In the rows, zero is written as 128.
Each named move below is a turn or a mirror, shown by a few rows before and after it. Which moves, in which order, take the first row of each later pair to the second? The first pair is answered.
giv:
[ 75 165 127 117 170 134 141 126 102 165] |-> [ 74 165 121 130 177 146 128 127 107 159]
[115 117 135 113 147 107 101 152 111  75] |-> [116 117 143  95 141  97 131 156 109  88]
[162 120 113 139 106 121 126 145 179  97] |-> [165 123 124 130 101 114 148 150 170 104]
givov:
[143 151 141 108  94 106 137 108 136 143] |-> [153 152 134 113  92 112 132 103 144 145]
[138 107 175  76 118  94 129 147  85 126] |-> [200  91 135 125  94 117  91 134 133 117]
[155  97 155 126 126 109 124 150 131 131] |-> [157 115 133 151 128 128 106 138 154 148]
[173  82 102 120  92 105 113 142 144  88] |-> [144 131  68 156 123 164  88 115 162 148]
Babur:
[125 144 130 124 126 129 156 132 126 154] |-> [115 136 138 119 137 122 133 140 110 122]
[109 146 115 171 139 117  78 132  86  96] |-> [150 146  94 189 113 133  85 118 129 118]
[155 112 131 101  88 119 109 133 120  89] |-> [166 118 119 103  72 131 130 132 135 118]
[164  92 112 139 123 143 108 158 177  99] |-> [154 120 114 123 114 162 154 147 178 157]
daz:
[ 93 143 124 140 142 135  90 134 127 117] |-> [121 126 154 105 103 110 157 150 131 125]
[ 70 138 117 128 142 109 110 145 101 115] |-> [132 123 117 112  82  97 173 141 143 140]
[115 153 156 122 111 144 169 139 116 156] |-> [119 160 121 150 120 170 138 122 138 161]

(two moves a pair)
[170 162 121  76 119 126 154 125 132 143] |-> [154 146 128  76 144 108 114 135 108  94] : Babur, Babur
[203  91  96 131  87 126 115 141 175  70] |-> [120 155 154  64 117 132 221 156 112 169] : Babur, Babur
[152 108 119 146 115 108  89 135 138  83] |-> [106 123 158 101 127 102 141 146  97 110] : givov, daz
[103 132 118 139 170 127  96 138 108 111] |-> [151 133 101 156 138 146 108 124 155 133] : daz, daz
[ 97 112 147 135 155 134 124 116  80 110] |-> [156 108 123 144 100 156 166 103 135 150] : daz, givov
[150 114 103 161 117 168 103 110 159 149] |-> [ 96 131 112 160 158 164  84 109 125 153] : giv, daz
[117 136 124 145 161 135  82 115 125 131] |-> [162 126 117 145 114 142 117 108 166 151] : daz, daz
[120 132  96 170 133 160 125 120 168 169] |-> [139 124 128 129 100 126 183 138 158 175] : daz, daz
[134 132 101 173 142 154  81 113 145  95] |-> [102 147 107 165 163 152  81 118 128 107] : givov, Babur
[ 93 116 157 117 189  99  98 154  73  79] |-> [154  77 156 108 141  76 123 160 107  54] : Babur, daz
[101 131 172  95 132  94 133 156  85  91] |-> [101 153 122 158 159 137  65 130 115  91] : daz, daz
[130 124 128 162 167 125  72 146 106  67] |-> [ 96 177 125 170 180 169 114 128 115 157] : Babur, givov
[145  93 170  73  86  90 162 139 143 119] |-> [158 121 100 144  99 154 107  96 195 157] : giv, Babur
[148  81 123 127 119 113 135 159 122 113] |-> [100  96 126 129 155 120 116 158  99 115] : givov, daz
[101 115 129 142 143 131  94 134 131  91] |-> [124 138 119 140 118 157 132 114 157 169] : Babur, Babur
[ 95 124  99 174 164 125  52 103 129  80] |-> [ 56 129 168 103 160  82 135 134  68  94] : Babur, daz
[130 109 131 124 131 136  93 132 119  92] |-> [111 118 142 117 140 138 105 135 108 102] : Babur, daz
[147  82 128 128 136  98  80 144 121  63] |-> [145 109 164  80  95 104 188 144 117 157] : givov, giv
[129 145 120 134 122 143 140 119 150 173] |-> [115 133 113 146 147 137  90 116 139 144] : givov, giv
[135 113  93 142 111 154 116 143 147 147] |-> [ 96 129 100 140 138 152  98 148 117 148] : giv, daz
[160 104 130  97  77 118 124 146 140  95] |-> [110 164 111 112 102 163 142 124 140 183] : givov, Babur
[122 147 130 125 133 141 133 117 118 143] |-> [143 131 118 134 117 141 133 117 136 133] : givov, daz
[ 98  98 160 114 133  93 110 141  92  67] |-> [135  83 151 123 112  89 110 138 120  59] : givov, daz
[148 101 118 101 111 149 146 134 148 126] |-> [108  96 122 108 148 142 108 141 112  97] : giv, daz
[100 146  75 185 182 161  26 107 131 101] |-> [160  73 152 102 109  62 117 159 104  24] : daz, Babur
[ 80 113 102 152 166 118  89 139  99  84] |-> [137 109 132 104  87 106 210 147 125 150] : Babur, giv
[ 94 118 129 120 158 110 104 120 109  91] |-> [119  99 142 104 133  99 121 133 112  87] : Babur, daz
[135 158  88 172 142 168 102  82 168 163] |-> [143  91 155  99 116  77 134 136 112  57] : daz, givov
[108 163 123 140 167 135 139 125 125 168] |-> [ 98 131 145 122 172 106 133 146  97 115] : daz, Babur
[129 101 152 101  75 102 168 122 130 149] |-> [ 85 117 113 161 137 132  72 106 124 121] : givov, daz
[101 136 147  99 164 126 134 179 105 169] |-> [150 133  97 155 141 154 103 155 167 181] : daz, giv
[161  99 127 103 108 110 120 154 143  77] |-> [135 153 102 124 126 169 140 126 162 173] : givov, Babur
[159 168 105 151 118 176  84  95 157 136] |-> [ 92 163 147 111 162 147  83 120  88 103] : givov, Babur
[168 105 118 160  74 123 129 142 162 127] |-> [ 74 159 137 145 135 149 137 140 113 180] : givov, Babur
[142 131 125 128 158 125  75 111 110  87] |-> [199 116 129 116 100 117 121 119 141 100] : giv, givov
[151 123 107 148 115 137 120 133 126 107] |-> [136 137 102 150 133 146 110 127 124 113] : giv, daz
[113 138 117 142 164 124  92 117 104 115] |-> [165 117 137 106 108  99 159 119 126 129] : givov, daz
[115 140 133 119 123 140 148 113 124 150] |-> [124 125 119 140 133 134  96 119 133 110] : givov, giv
[151 130 122 127  82 133 144 122 173 131] |-> [115 125 158  95 104 108 156 143 119 119] : daz, daz
[ 62 137 166  98 176 115 131 143  59 107] |-> [209  72 118 145  76 115 131 131 159  85] : givov, Babur
[156 105 126 122 106 107 105 144 136 108] |-> [140 111 152 106 104 102 130 152 126 121] : daz, giv
[116 121  92 153 154 109  78 118 125  59] |-> [143 101 107 138 128  92  96 127 129  48] : daz, giv
[180 109 148  82  86 108 175 142 132 111] |-> [137 158 135  97 110 151 185 127 130 182] : givov, Babur
[102 133 166  78 111 104 200 139  99 161] |-> [ 47 156 140 124 178 123 109 129  80 136] : daz, daz
[107 130  98 163 167 140  46 114 123  89] |-> [169  84 150  98 100  80 132 144 124  60] : daz, Babur
[ 90 134 143 120 163 116 125 136  89 108] |-> [117 130 110 155 159 135  81 121 119 103] : Babur, givov
[165 121 103 171  79 159 109 120 158 163] |-> [110 154 102 177 123 175 104 117 133 184] : Babur, giv
[105 140 156 102 147 123 133 145 107 131] |-> [126 144 156 103 131 126 155 142 126 155] : daz, Babur
[152 105 136 121 120 115 124 144 129  82] |-> [112 126 143 112 149 115 123 150 105  93] : givov, daz
[134 127 107 153 105 126 135 108 183 146] |-> [100 121 114 162 140 113  93 115 151 103] : daz, Babur
[164 127 129 120  87 133 178 136 149 145] |-> [ 93 134 138 122 157 115 108 147  94  76] : giv, daz
[ 95 143 142 121 145 121 128 140 118 131] |-> [119 128 153 111 126 103 139 153 118 115] : Babur, giv
[112 133  91 138 101 129 129 136 155 185] |-> [ 82 119  98 141 145 107  81 145 120 132] : daz, Babur
[151 126 134 112  99 102 128 129 141  94] |-> [132 153 105 143 122 138  97 111 155 121] : giv, givov
[ 89 159 113 154 163 147  90 110 139 148] |-> [108 112 159 110 143  87 113 149 106  82] : daz, Babur
[178 102 120 124 101 117 121 140 200 104] |-> [ 70 163 151  98 163 136 151 139 134 170] : givov, givov
[159 106 128 141 105 119 149 136 169 129] |-> [ 93 125 129 147 165 129 106 136 125 110] : daz, givov
[148 135 130 113 113 136 142 136 131 151] |-> [126 122 141 112 131 116 123 139 107 111] : Babur, Babur
[181 149  92 105  83 117 167 130 156 141] |-> [181 138 106  88  83 101 173 140 146 133] : Babur, givov
[115 103 181 103 146  92 132 134 107  86] |-> [135 148 126 151 135 163 138  87 173 175] : daz, givov
[179  72 128 122 109 100 142 137 146  96] |-> [145 103 149  89 119 110 197 139 130 155] : Babur, Babur
[135 136 142 121 126 135 170 118 133 171] |-> [126 106 142 127 144 106 116 135 107  84] : Babur, Babur
[ 72 144 130 151 155 133 104 171  88 121] |-> [163 121 119 149  73 136 167 161 153 156] : daz, givov
[169  87 137 120 102 128 130 131 130 106] |-> [104 144 128 129 146 158 129 112 112 164] : givov, givov
[ 91 144 103 184 169 140  61 124 120 132] |-> [172  92 161 116  81  80 175 158 133 125] : giv, givov
[181 119 144 103  68 112 185 140 153 142] |-> [ 64 164 113 150 177 150  67 126 108 126] : givov, daz
[ 81 174  85 169 173 172  78 106 117 169] |-> [112 107 115 141 154 100  54 147  87  48] : givov, Babur
[166  69 103 151  90 136  99 115 162  91] |-> [ 97 124 149  92 109 145 195 119 112 186] : Babur, Babur
[185 124 102 131 117 126 119 135 172  92] |-> [ 93 163 141  92 169 116 145 150 102 122] : givov, daz
[106 155 136 109 114 138 156 145 135 190] |-> [148 127 124 115  82 134 152 144 170 171] : Babur, daz
[183  92 116 116  60 138 166  96 183 110] |-> [135 136 127 105  77 160 199  87 170 178] : giv, Babur
[129 156 113 176 150 173  96 125 150 165] |-> [169 141 140 138 100 155 166 137 160 189] : daz, daz
[ 83 153  99 175 191 157  39 106 102 106] |-> [191 103 161  81  64 104 216 139 139 146] : givov, daz
[ 99 139 155 121 158 144 135 123  94 172] |-> [169 101 158 107 100 119 159 141 122 146] : Babur, daz
[129  99 115  68 123 121 152 127  92 108] |-> [125 109  87 112 144 148  97 110 108 103] : giv, givov
[ 93 113 134 141 160 125  98 134 107  88] |-> [131  86 140 134 128 110 115 140 115  73] : giv, Babur
[183 114  81 175 114 149  89 101 182 134] |-> [110 144 157  87 126 125 191 129 111 200] : Babur, givov
[102 133 115 141 147 149  80 108 130 125] |-> [135 114 151  97  90 124 163 121 137 145] : givov, daz
[173 114 111 138 104 127 109 131 129  85] |-> [171 124 107 144  98 138 113 121 145 113] : daz, Babur
[118 124 123 128 148 126 100 130 114  97] |-> [144 135 113 132 118 152 134 112 150 152] : Babur, Babur
[ 83 162 157  87 136 120 160 114 121 200] |-> [130 114 111 151 142 108  39 110 154  89] : givov, giv
[159  99  99 135 116 140 129 140 161 112] |-> [139 116 123 104 112 137 183 144 144 146] : giv, Babur
[156 108 108 137 119 128 100 125 143 109] |-> [ 93 144 131 110 150 128 128 134  94 142] : givov, givov
[ 82 139 140 133 166 133 104 130  97 120] |-> [170  96 143 124  89 115 141 135 149 111] : givov, daz
[148 143 135 128 109 148 162 123 165 174] |-> [100 128 163 112 156 104 112 151 103  98] : Babur, Babur
[107 118 131 118 115 144 142 105 148 158] |-> [127  98 138 107 101 122 144 117 149 133] : givov, givov
[156 111 149  80  83 117 192 135 145 143] |-> [ 75 161 107 140 173 170  88 107 123 147] : giv, givov
[150 137  85 153 117 158 109 100 166 155] |-> [158 122 135  97  86 123 181 122 148 157] : daz, daz
[ 72 153 183 110 128 122 167 154  87 189] |-> [106 149 174 108  99 132 185 147 115 206] : daz, givov
[ 76 164  91 152 177 163  57 112  99 118] |-> [ 90 133 170  60 129  92 174 154  66 121] : Babur, daz
[103 124 103 149 150 146  93 111 119 126] |-> [154  90 119 119  95 117 134 129 144 110] : daz, givov
[110 173 133 130 142 132 108 107 141 142] |-> [149 134 154 115 111  92 119 125 138  93] : givov, givov
[103 134  91 159 115 160  90 107 138 160] |-> [131  82 144 111  78  95 123 147 107  91] : daz, givov
[ 67 161 170  93 153 124 172 134  81 153] |-> [107 143 100 178 175 159  61 110 125 103] : giv, Babur
[139 131 145  90  92 109 162 145 107 126] |-> [161 110 132 107  85 107 127 142 113  90] : Babur, Babur
[142 141 130 171 116 163 122 114 161 155] |-> [123 103 173 131 123 106 117 144 108  84] : daz, givov
[191 104 111 133  81 127 142 118 159 131] |-> [ 92 162 135 115 145 147 149 117  98 181] : givov, Babur
[113 135 151 101 102 119 179 161 126 114] |-> [ 86 150 111 145 152 146  98 146 125  99] : giv, givov
[ 76 152 136 123 167 143 154 121 108 174] |-> [ 93 112 169  96 158  94 152 146  90 107] : giv, givov
[147 108 141 135 124 118 102 140 125  96] |-> [147 138 144 119 110 140 148 130 138 157] : Babur, Babur
[120 124  91 178 161 145  52 124 127 113] |-> [112 103 124 151 156 111  64 151  98  73] : daz, giv
[199 172  96 146  67 120 103 122 166 160] |-> [158 179 149  94  74  93 170 148 119 176] : Babur, givov
[197  91 132 116  85 121 146 156 135  74] |-> [ 82 147 144 119 171 138 103 153  60  94] : givov, daz
[144 102 148 112  95  89 157 129 127 105] |-> [ 96 157 109 152 152 143 108 103 126 146] : daz, givov
[126 138 103 161 143 153  85 109 141 111] |-> [163 123 144 115  90 124 168 124 145 133] : giv, givov
[107  99 149 111 116 101 152 168 109 108] |-> [120 128 126 129 101 149 172 140 147 174] : daz, Babur
[125 153 128 164 142 140 125 122 133 143] |-> [119 136 158 133 138 106 139 141 108 120] : Babur, givov
[108 165 138 120 145 178 175  94 152 213] |-> [ 94 107 145 135 188 117  62 123 108  58] : Babur, Babur
[143 104 181  68 109 104 163 172  95 146] |-> [199  75 144 109  89 101 112 162 135 104] : Babur, Babur
[200  92 125 154 119 119  99 133 163  80] |-> [204 106 107 168 123 140 100 120 172 104] : daz, Babur
[130 127 152 112 136  92 133 156  98  90] |-> [131 156  99 168 142 148  91 125 140 136] : givov, givov
[144 136  97 161 127 157 109 121 162 142] |-> [109 148 112 152 164 150  97 125 134 145] : giv, daz
[117  90 175  84 138  84  97 113 109  77] |-> [171 117 121 130  91 145 117  71 191 163] : givov, Babur
[161 112 144 130  94 116 171 153 144 142] |-> [126 145 114 174 138 154 120 130 146 164] : daz, Babur
[ 73 146 151 141 195 135 114 129  96 149] |-> [143  93 177  99 123  86 176 151 113 121] : Babur, daz
[126 119  99 148 135 129  75 120 138  96] |-> [173 103 118 120  88 119 145 121 158 127] : giv, givov
[ 97 124 148 106 136 103 128 145  94  99] |-> [157 107 132 117  87 114 159 136 143 114] : giv, daz
[127 107 131 122 151 119  89 142 116  76] |-> [107 131 113 135 167 146  85 127 118 107] : givov, givov
[138 138 137  94 126 134 195 135 136 165] |-> [174 125  99 137 117 156 148 119 179 152] : Babur, daz
[137 124 121  98  98 136 164 134 157 154] |-> [ 80 151 112 117 151 153 125 129 135 157] : giv, givov
[123 131 116 111 110 118 170 153 129 164] |-> [149 101 108 123  98 101 138 162 140 114] : Babur, givov
[137 151 107 130  75 146 132 102 142 168] |-> [ 90 161 110 138 125 146  82 108 114 146] : Babur, giv
[132 139  88 166 131 164  91 110 145 145] |-> [ 84 135 121 137 165 136  79 137  94 103] : givov, Babur
[181 110 126 126  81 128 170 127 157 138] |-> [ 98 121 138 134 164 108  91 140  93  76] : giv, daz
[173 125 132 134  68 128 176 112 157 113] |-> [147 161 127 142  90 153 185  97 154 161] : giv, Babur
[160 107 107 128 135 157  94 126 201 150] |-> [ 83 132 143 104 198 145  98 136 137 151] : givov, Babur
[103 141 117 104 159 121 136 126 101 149] |-> [161 111 120 105 114 106 159 135 126 128] : Babur, daz
[175 106 115 142  78 134 127 106 171 115] |-> [141 101 158  94  89  98 156 133 121  97] : daz, daz
[168 117 117 128  74  97 149 137 105  72] |-> [130 120 117 127 113  95 122 142  76  60] : daz, daz
[125 171 124 122  95 174 221 114 154 230] |-> [ 56 196 129 131 153 175 177 118 107 223] : daz, giv
